(in the rows, 128 means zero)
The rows below come in pairs that one turn or mirror swaps. Which row does each named row swap with?
q_825: [130 128 133 105 110 139 111 109 137 131 127 132 142 133 125 130 133]
q_534: [117 128 119 134 124  87 105 155 101 124 106 122 141 134 133 148 110]
q_865: [123 156 115 118 150 124 102 150  86 107 100 150 130 128 133 137 141]
q_383: [142 175 139 130 130 126 127 112 105 124 126 144 138 153 140 131 134]
q_931: [122 144 134 140 116 126 112 122  84 102 103 154 158 186 129 133 132]
q_533: [141 182 132 128 123 136 122 133  94 112 108 163 148 148 145 140 134]
q_427: [136 131 128 165 112 134 133 135  97  96 104 127 179 116 109 131 107]
q_884: [130 132 112 136 118 146 100  99 129 110 122 142 182 143 115 126 135]
q_92: [137 167 146 130 118 149 125 110 100 127 119 160 159 150 134 144 142]
q_229: [113 118 120 145 134 111 130 129 120 135  97 131 193 127 115 142 148]
q_894: [111 122 142 136 120 134 108 119  97 112  73 129 156 120 110 161 145]
q_469: [121 124 131 136 121 108 132 135 147 109 113 120 165 100 132 144 122]
q_34: [136 136 117 142 156 107 108 105 126 128 116 145 168 144 128 143 152]
q_994: [134 134 163 139 124 138 110 136  93 113 105 142 160  94 130 136 126]
q_540: [ 99 146  98 124 125 127 123 137  87 116  83 126 159 117 122 152 137]
q_501: [111 163 153 126 111 116 123 136 157 117 101 138 155 131 129 144 131]
q_315: [122 169 116 141 111 136 126 123 122  97 119 158 129 142 102 142 142]
q_703: [115 112 126 139 152 135 106 123 104 105 115 144 152 140 107 171 149]
q_669: [120 151 148 132 114 134 110 139 164 111  97 144 160 127 130 145 124]
q_784: [120 132 140 152 131 153  99 121 110 101  99 167 151 131 106 142 155]
q_306: [103 141 120 145 121 126 108 133  93 119 110 128 166 168 132 165 102]
q_360: [160 124 104 110 120 131 137 141  97 116 104 121 161 141 139 135 120]
q_593: [124 122  94 148 125 114 144 135 124 117  82 126 158 122 120 158 117]
q_883: [146 118 137 140 131 112 121 159 135  88 114 137 178 126 121 123 121]
q_676: [102 136 116 127 116  95 124 155 111 123 119 150 147 166 120 134 140]
q_740: [144 132 150 135 133 123 130 136  88 118 103 116 146  99 127 139 123]
q_130: [118 154 123 156 105 138 111 150  84 107  81 144 164 152 130 144 108]
q_807: [127 128  92 119 100 128 111 156  98  95  99 129 143 132 113 147 120]
q_318: [155 131 128 136 135 125 131 168 124  83  97 154 168 147 137 136 125]
q_311: [135 128 153 129 112 137 127 150  74 116 102 139 149 113 125 150 125]
q_649: [107  95 133 127 117 118 125 153 123 101  93 138 133 138 123 151 126]
q_465: [101 130 125 137 130 128 105 114  95 108 134 154 167 150 124 109 139]
q_307: [116 151 139 142 144 132  91 120 100 126 108 134 178 122 142 118 118]
q_934: [117 118 119 148 123 111 124 119 138 110 132 158 144 160 120 124 123]
q_830: [152 130 139 135 139 110 143 162 114  86 102 149 174 141 134 131 135]
q_60: [140 150 108 131 128 103 143 141 136  95 129 148 153 154 144 133 131]
q_192: [130 171 117 126 119 117 123 146 160 105 100 140 157 141 125 147 131]
q_564: [123 130 118 144 130 133 134 112 137 116  94 146 178 173 144 145 129]

Swapped with q_469: q_60
Swapped with q_703: q_306
Swapped with q_130: q_784
Swapped with q_825: q_360

